Each path below is one point turned by a fixed rotation once a step. After each direction that follows a path, write how fast that rotation turns it, in degrees each step (0 if it stays still).
Each turn is a multiple of 5 degrees from 10 to 175, or 0.
Each row of a path follows its step; steps can be skipped.
Rotation 1:
step 0: |  15 |  -5 |  -4 |  -1 |   2 |   0 |  -5 | -15 | -13 |  10 |  17 |  -6 |  -4 |   4 |  -5 |  -5 |   6 | -13 |  -1 |   3 |   1 |  -2 |   0 |  12 |   0 |  25 |  13 |  10 |
step 1: |   4 |  -9 |   6 |  -5 | -15 |  13 | -10 |   0 |  -2 |  -8 |   8 |  14 |  -4 |   9 |   2 |   0 |  22 | -15 |  11 |   8 |   6 | -11 |  -5 |   8 |  -6 |  -6 |  -6 |  -7 |
step 2: |  13 | -13 |   0 |   6 |   8 |   8 | -14 |  -1 | -14 |   6 |   1 |  -6 |  -4 |  11 | -10 |  -9 |  14 |   5 |  -8 |  -6 |   6 |   4 | -11 |  -1 | -11 |  -1 |  -4 |  22 |
step 3: |  -9 |  -7 |   8 | -12 |   0 |   7 |  -6 | -19 | -11 |   0 | -12 |  18 |   6 |   2 |   3 |   3 |  16 |  -6 |   2 |  -5 | -13 |  -2 |  -7 |  12 |   5 |  12 |  -7 |   8 |
step 4: | -12 |  -3 |   3 |  -1 |   9 |  -3 |  -9 |  -4 |  13 |   9 |  11 |   8 |   1 |  16 |   2 |   1 |  19 |   1 |  -5 |  -5 |  -5 |   1 |  -2 |   2 | -24 | -13 |   8 |  11 |
step 6: | -15 |  -2 |   9 |   6 |  10 |   0 | -19 |   3 |  -5 |   5 |  17 |   8 |   1 |  -1 |   3 |   5 |  -3 | -12 |   3 |  17 | -12 |  -1 |  -3 |  20 |  -9 |   0 |   5 |   2 |
step 7: |  10 | -13 |  -3 |   3 |  -4 |   5 |  -2 |   1 |  -3 |  12 |   0 |   7 | -18 |  -5 | -10 |  12 |  12 |   1 |  -6 |  -4 |  12 |   0 |   5 |  17 | -16 |   3 |  17 |  -7 |
step 8: |  16 | -10 |  -6 |   0 |   4 |   7 |  -6 |  -5 |  -6 | -16 |  14 |   2 |   3 |   1 |   1 |  -7 |   6 | -14 |   7 |  12 |  -9 |   4 |   3 |  13 |  -9 |  22 |   4 |  10 |
step 9: |   1 |  -2 |   8 |  -6 |  -2 |   9 |  -3 |   5 | -13 |  -6 |   3 |   7 |  -6 |   2 | -19 |  -3 |  21 |  -7 |   5 |   0 |   5 | -15 |  -9 |  13 | -17 | -13 |  -8 |  -3 |
step 10: |   6 |  -4 |  -6 |   2 |   3 |  -6 |  -4 | -12 | -19 |   7 |   2 |   6 |  -3 |   7 |  -3 |  -3 |  12 |   3 |  -3 |  -4 |   6 |   7 |  -9 |  -4 | -17 |  20 |  -7 |  21 |
|  2 | -3 | -2 |  4 | -7 |  7 | -5 |  2 | -2 | -1 | -1 | -3 |  0 |  2 |  2 | -2 | -3 |  0 |  0 |  3 |  5 | -1 |  5 |  6 |  4 | -1 |  4 |  0 | | 55
| -3 |  4 |  4 |  7 | -1 | -1 |  2 | -5 | -1 | -4 |  1 | -2 |  0 | -4 |  3 | -5 |  3 | -5 |  0 | -2 | -4 | -4 | -3 |  5 |  3 | -1 |  2 | -2 | | 135
| -3 |  0 |  0 |  3 |  6 |  0 | -1 |  3 |  4 | -2 | -2 |  1 |  0 | -1 |  1 |  7 | -2 |  1 | -3 |  0 | -4 |  7 |  4 |  6 |  0 | -3 |  4 | -1 | | 40
| -5 |  5 |  4 | -7 | -1 |  5 |  0 |  2 | -2 |  2 |  2 | -1 |  6 |  1 | -3 |  4 | -2 | -7 |  5 |  2 | -2 | -1 |  1 |  1 |  1 | -1 |  1 |  0 | | 135
| -2 |  0 |  4 |  3 |  4 |  0 | -5 |  7 | -8 |  0 | -3 |  0 |  0 | -2 | -3 | -1 | -4 |  2 |  0 |  2 |  2 |  1 | -6 |  2 |  1 | -1 | -7 |  1 | | 100
Rotation 2:
step 1: |  -4 |  10 |   8 |  -7 |   0 |   2 |   0 |  -4 |  -6 |  -4 |  -6 |   5 | -12 |  -4 |   3 |   0 |   2 |  -3 |   5 |   5 |  10 |  11 | -11 |  21 |  -5 |  15 |   8 | -22 |
step 2: |   4 |   1 |   1 |  -6 |  13 |   2 |  10 |  13 |  -4 |  -3 |  -7 |  10 | -10 |   1 |   2 | -11 |  -1 |   2 | -16 |  10 |   3 |  16 | -12 |  15 |  -2 |  -2 | -19 |  -2 |
step 3: |  -3 |  12 |   1 |  -5 |  -3 |  -3 |  -2 |  -6 |  20 |  -4 |  -7 |  -8 |  -8 |  -4 |   8 |  10 | -19 |   5 | -14 |   5 |  -3 |  11 |  -3 |  11 |   6 |  -3 | -16 |   8 |
step 4: |  -5 |   0 |  -4 | -13 | -15 |   1 |  -3 | -20 |   2 |   2 |  -4 |  -2 |  -8 |  -8 |   9 |  -4 |  -8 |  -3 |   3 |  -2 |   7 |   1 |   4 |  22 |  -5 | -10 |  -5 | -17 |
step 5: |  -3 |  -7 |  -1 |   4 |   6 |  -1 |  -2 |   5 |  -1 |  -3 |   4 |   1 |  -6 |  -1 |   9 | -26 |   0 |   4 | -10 |  -9 |  -2 |  -3 |   4 |  12 | -12 | -14 | -21 | -10 |
step 6: | -10 |  -4 |  -1 |   5 |   1 |   1 | -15 |   9 |  21 |  -9 |   1 | -18 |   2 |  -9 |  -2 |   0 |  -8 |  13 |  -3 |  -9 | -12 |   0 |   1 |  11 |  -6 |  -1 | -11 |   9 |
step 7: |   3 | -12 |   4 | -10 |  -8 |  14 | -10 |  -3 |  13 |  -6 |  -6 | -10 |   2 | -12 |  -2 |   4 |   7 |   7 |  13 |   5 |   2 | -11 |   7 |  17 |  -7 |  -8 |   8 | -10 |
step 8: |  16 |  -5 |  13 |  11 |   7 |   9 |  -1 |  14 |  -2 |  -8 |  11 |   4 |   1 |  -3 |   9 | -11 |   3 |  14 |   1 |   7 |   0 |  -7 |   9 |   8 |  -9 |  -2 |  -1 | -19 |
step 9: | -2 | -6 | 10 | 12 |  0 |  1 | -7 | 20 |  3 | -8 |  7 | -4 |  5 | -9 |  5 | 10 | -4 | 19 |  2 |  2 | -8 | 23 | -4 |  6 | -1 | 11 | -1 |  1 |
step 10: |  -4 |  -6 |  10 |  -8 |  -9 |   5 |   0 |   3 |   4 |  -9 |  -8 | -11 |  -8 |  -6 |   7 |  14 |  20 |   1 |   9 |  19 |   1 |  16 |  -1 |   9 |   6 |  -2 |   5 |  -6 |
|  0 | -1 |  6 |  5 |  2 | -1 |  0 | -5 |  0 |  2 | -3 |  4 |  2 |  2 |  4 | -1 | -6 |  0 |  1 | -3 |  4 | -1 |  2 | -1 | -2 | -2 |  5 | -8 | | 100
|  0 |  8 | -2 |  5 | -1 | -4 | -3 | -1 |  2 | -2 |  7 | -4 | -1 |  0 | -1 |  1 | -7 |  1 |  1 | -2 | -3 | -1 |  0 |  2 |  2 |  8 |  1 | -1 | | 130
Rotation 3:
step 0: |   1 |   6 |   2 |   2 | -10 | -13 |  11 |   9 |   6 |  -7 |   0 | -10 |   4 |  -7 |  -8 |  -4 |  -9 |  -3 |   1 |  -1 |   6 | -10 | -22 |   1 |   3 |  -6 |  23 |   5 |
step 1: |   1 |  -3 |   3 | -10 |  10 |  -8 |  -7 |  15 | -11 |   4 |   6 |   6 |  10 |   7 |  -1 |  10 |  16 | -11 |  -7 |   3 |  -4 |  10 | -14 | -14 |  -3 |   2 | -14 |   8 |
step 2: |   2 |  -1 |   2 | -11 |   0 |   2 |   0 |  -3 |  -2 | -17 |   7 | -10 |   1 | -17 |  -9 | -22 |  -2 |   1 |   5 | -15 |  -7 |  12 |   5 |   1 |   6 |   0 |  -5 | -15 |
step 3: |   4 |  -4 |   0 |   2 |  -6 | -14 |  -6 |  -7 |  -5 |   6 |   7 |  11 |   0 |  15 |   4 |  -1 |   0 |  -7 |   3 | -20 |  -7 |  -4 |   8 |   1 |  -4 | -16 |  15 |  17 |
step 4: |  -7 |  -6 |  19 |  -8 |  12 |  17 |   7 |  -5 |  19 |   1 |  -9 |  10 |   0 |  -3 |  11 |  -6 |   0 |   0 |   0 |   2 |  -1 |  12 |  -1 |   1 | -11 |   1 | -13 |  10 |
step 5: |  18 |  10 | -14 |  -5 |   2 |  13 |  -2 |  -5 |  11 |  -1 |  13 |   0 | -11 |  -2 | -14 |  -3 | -11 |   4 | -14 |   0 |  -3 | -11 |  -7 |   8 |   4 |  -6 |   7 |   4 |
step 6: | -13 |  -7 |   0 |   3 |   9 |  -8 |  -5 |  13 |   4 |   1 |   2 | -10 |   4 |   8 |  13 |   5 |  -1 |  -4 | -10 |   2 | -11 |   1 |  -8 |  -2 |  -9 |  19 |  19 |  11 |
step 8: |   3 |   6 |  -8 |   6 |   9 | -14 |  -7 | -15 |  -1 |  -7 |   2 |   1 |  -5 |  -4 |   1 |  -4 |  12 | -10 |  -3 |  -2 | -17 |  -2 |  13 |  -6 |  24 |   3 |   8 |   1 |
step 9: |  -4 | -24 |  23 |   5 | -17 |   2 |   9 |  -3 |   5 |   4 |  -6 |  -5 |   5 |   0 |   0 |  -1 | -10 | -14 |   4 |  -6 |   2 |  -7 |   2 |  -5 |   2 |   2 |   0 |   9 |
step 10: |   9 |   5 |  -2 |   1 |  10 |  16 |  -7 |  -1 |   5 |  15 |   3 |   9 |   4 | -14 |  -3 |   7 |   2 |   1 | -13 |   6 |  -6 |  -2 |   9 | -15 |  -5 | -21 |  -9 |  -2 |
| -1 |  4 | -1 | -7 | -4 | -4 |  4 |  6 |  2 |  1 |  1 |  0 |  3 | -1 | -2 | -3 |  2 | -5 |  3 | -1 |  1 |  3 |  3 | -4 | -3 | -7 | -2 | -1 | | 35
| -2 | -2 | -9 |  1 |  2 |  3 |  2 | -4 |  4 | -4 | -1 | -3 | -1 |  1 | -7 |  2 |  3 | -3 |  2 | -4 | -2 |  0 |  1 |  2 |  3 | -1 |  4 | -4 | | 125
| -1 |  0 | -2 | -3 |  4 |  1 |  0 | -1 |  0 |  5 | -4 | -9 |  0 | -2 |  5 | -3 |  6 | -2 |  1 |  0 |  2 |  4 |  3 |  0 |  0 |  5 |  0 |  5 | | 155
| -1 |  5 | -4 | -3 | -3 |  1 | -7 | -2 |  0 |  1 |  1 |  2 |  0 | -4 |  3 |  2 | -5 | -2 |  7 | -1 |  0 |  0 | -3 | -4 |  4 |  1 |  5 |  3 | | 135
Rotation 4:
step 0: |   5 |  10 |  -5 |   7 | -15 |   2 | -15 |  -8 |  -6 |  10 | -16 |   3 |  -8 |  -3 |   4 |  -2 |   0 |   5 |  -3 |   9 |  -9 |  -9 |  -7 |   7 |  21 | -10 |  10 |   3 |
step 1: |  -4 |   8 |   1 |   1 | -12 |   5 |   7 |   1 |  -4 |  17 |  -4 |  -3 |  10 |   9 |   3 | -15 |  -1 |  11 |   9 |  -8 |   6 | -14 |  25 |  -5 |  -3 |   7 |  -4 |   2 |
step 2: |  -4 |  -2 |  -1 | -22 |   3 | -19 |  22 |   1 |  -1 |   1 |  -5 |   4 |   3 |   4 | -10 |  13 |   0 |  -2 |  -9 |   0 |  -7 |   2 |   5 |  -4 |  -2 |  15 | -12 |   4 |
step 3: |  16 | -12 |  -4 | -14 |   7 |  -1 | -12 |  -7 | -12 | -12 | -13 |   1 |  -2 |   3 |   2 |   4 |  -8 | -11 |   4 |  10 | -12 |   6 |   1 |  -8 |  10 | -14 |   2 |   5 |
step 4: | -14 |   1 |  -4 |  21 |  -8 |   3 |  -6 |   9 |  -5 |   7 |  -7 |  -9 |  -5 |  20 |  11 |   5 |   0 |   4 |   5 |   2 |   1 |  -4 |   6 |  -7 |   9 | -18 |   6 |   8 |
step 5: |  -4 |  18 |   2 |  -6 | -14 |  10 |  18 |   4 |   2 |  13 |  -9 |   2 |   4 |   0 |  -9 |   4 |   9 |   3 | -15 |  10 |   5 | -11 |   9 |  -2 |   2 |   0 |  -5 | -14 |
step 6: |   6 |   3 |   4 | -21 |   4 |   2 |  -9 | -11 |  -3 |  -3 |   5 |   1 |   6 |  -1 | -21 |   8 |   0 |  -1 |   8 |   0 | -13 |  -6 |  17 |  -5 |   3 |  15 |  -4 |   9 |
step 8: |  -3 |  -7 |   4 |  -4 |   4 |   9 |   3 |  18 |  -7 |   6 |  -7 |   5 |   2 |   9 |  16 |  -3 |  12 |  -5 | -12 |  19 |  13 |  -1 |   3 | -12 |   1 | -14 |   3 |   0 |
step 9: |  -4 |  15 |   7 |  -9 | -13 |  16 |  -1 |   8 |   6 |   1 |  10 | -14 |  -6 |   9 | -10 |  12 |  -1 |   2 |   1 |   6 |  -6 |  -8 |  -9 | -18 |   8 |   4 |  -7 |  -4 |
step 10: |   0 |  -2 |   8 |   8 |   0 |   5 |   3 | -22 |   0 |  -6 |  -7 |  -8 |  10 |  -6 | -25 |  16 |  -6 |   3 |   1 |  -4 |   1 |   1 |  16 |  -1 |  -2 |  -3 |   8 |  -8 |
|  1 | -5 |  3 | -2 | -2 |  4 |  2 |  0 |  2 | -3 |  0 |  6 |  0 |  4 | -1 |  3 | -5 |  2 | -1 |  0 | -2 | -1 |  0 |  7 | -5 | -3 | -3 |  7 | | 85
| -3 | -5 |  5 |  1 |  3 | -1 | -4 |  3 |  2 |  7 |  4 |  1 | -1 |  3 | -2 |  3 |  8 | -3 |  3 | -4 | -2 |  0 |  3 |  0 |  3 |  1 |  0 |  5 | | 155
|  5 |  0 |  1 | -7 |  0 |  0 | -7 |  2 |  6 | -1 | -2 |  0 | -2 |  1 | -3 |  1 | -3 | -1 |  1 |  1 | -4 | -5 | -5 |  0 |  4 |  3 |  4 | -2 | | 115
|  1 | -1 | -1 |  3 |  1 | -5 | -7 |  3 |  1 | -3 | -4 |  1 |  4 | -4 |  6 |  6 | -2 | -3 |  0 |  3 | -1 |  5 |  3 |  3 |  0 |  0 | -2 |  1 | | 90
|  0 | -2 |  0 |  4 | -2 |  1 | -1 | -2 |  1 | -3 | -4 |  0 |  1 |  7 |  8 | -2 |  7 |  2 |  1 |  2 |  1 | -4 |  0 |  4 | -1 |  4 |  4 | -2 | | 100
Rotation 5:
step 0: |   2 |  -4 |  -3 |  -6 | -11 |  -1 | -11 |   3 |   4 |  12 |  -1 |   5 | -11 |  20 |  -8 |  10 |  -4 |  -8 |  -7 |  -1 |   6 |   6 |  -5 | -16 |   2 |  10 |   7 |   1 |
step 1: | -13 |   0 |  -3 |  10 |  -6 |   3 |  -6 |   5 |  -8 |  -3 |  -6 |   0 |  -5 |  -6 | -14 |   9 | -18 |  15 |   0 |   1 |  13 |  10 | -12 |   1 |  -2 |   4 |   0 |   3 |
step 2: |   2 |   0 |  -7 |  -3 | -15 | -14 |   2 |   2 |  -7 |  -1 |   1 |  -3 |  -6 |  -2 |  11 |   1 |  -4 |  15 |  -3 |  -6 |   5 |   5 |  11 |  10 |   0 | -12 |  -7 |  18 |
step 3: |  -4 |   3 |   8 | -12 |   8 |  -6 |  14 |  18 |  -4 |  -8 | -11 |  -7 |  -7 |  10 |   9 |   2 |   1 |  -2 |   3 | -10 | -13 |  12 |   1 |   4 |   3 |  -5 |  -4 |  -2 |
step 4: |  -3 |  14 |   0 |  -6 |  11 |   4 |  -2 |  -5 |  -8 |  -9 |  -2 |   4 |  -5 | -10 |  -2 | -13 |   3 | -10 |  19 |  -4 |  -6 |   5 |   4 |   7 |   0 |  14 | -13 |   1 |
step 5: |  12 |  -3 |   3 | -14 |  -7 |   2 |  -8 |  -4 |  10 |  20 |  -4 |   6 |  -3 |  -3 |   1 |  -7 |   9 | -12 |  14 |   1 |   3 |   2 |  -4 |  -7 |  11 |   0 |  -3 |   9 |
step 7: |   5 |  -7 |   5 |  21 |  -2 |  -5 |  -1 | -14 |   3 |   2 |  -5 |  -2 |  15 |   1 |   3 |  -1 | -10 |   8 |   1 |   4 |   1 |  -5 |  14 |   8 |  -6 |   1 |  -7 |  15 |
step 8: |  -2 |  -1 |   3 |   1 |   6 | -17 |   6 |   9 |  10 |  13 |  -2 | -18 |  12 |   4 |   9 |  -1 |  -4 |  -2 |  -8 |  -5 | -16 |  -5 |  -2 |  -4 |  -6 |  -6 |   0 |   0 |
step 9: |  -4 |  14 |  -3 |   4 |  19 |  -8 |  -2 |   4 |   3 |  -4 |   8 |   1 |   2 | -13 | -14 |  -3 |   0 |   0 |  -9 |  -2 | -15 |  -3 |   2 |   6 |   4 |   3 |  -5 | -17 |
step 10: |   6 |   6 |  -6 |   0 |   1 |   2 |  -9 | -17 |   5 |   7 |  14 |   6 | -17 |   7 |  -2 |  -8 |  -1 | -10 |  -4 |   7 |  -7 |  -7 |   2 |   1 |  11 | -12 |   0 |  -2 |
| -1 | 11 |  0 |  4 |  2 |  3 |  3 | -2 | -5 |  2 | -3 |  3 |  3 | -1 | -3 |  0 |  0 |  5 |  3 |  3 |  1 |  2 |  4 |  0 | -1 |  0 |  2 | -3 | | 135
|  5 |  6 | -1 | -7 |  7 | -3 |  2 | -2 | -1 | -4 |  4 | -7 |  4 |  3 |  0 |  4 |  1 |  0 |  1 | -1 | -1 | -1 | -1 |  0 |  0 |  3 | -1 |  1 | | 70
|  -1 |   2 |  -2 |  -5 |  -1 |   3 |  -3 |   0 |  -2 |   2 |   0 |   4 |   0 |   0 |  -3 |  -6 |   4 |  -4 |  -5 |  -2 | -10 |   1 |  -1 |   0 |  -2 |   4 |  -1 |  -2 | | 70
|  5 | -1 |  3 |  5 | -2 | -1 |  0 |  3 |  1 |  5 |  8 |  2 |  5 |  0 |  1 |  3 | -5 |  0 | -2 |  1 | -2 |  3 |  0 | -1 | -3 |  8 |  0 | -2 | | 45
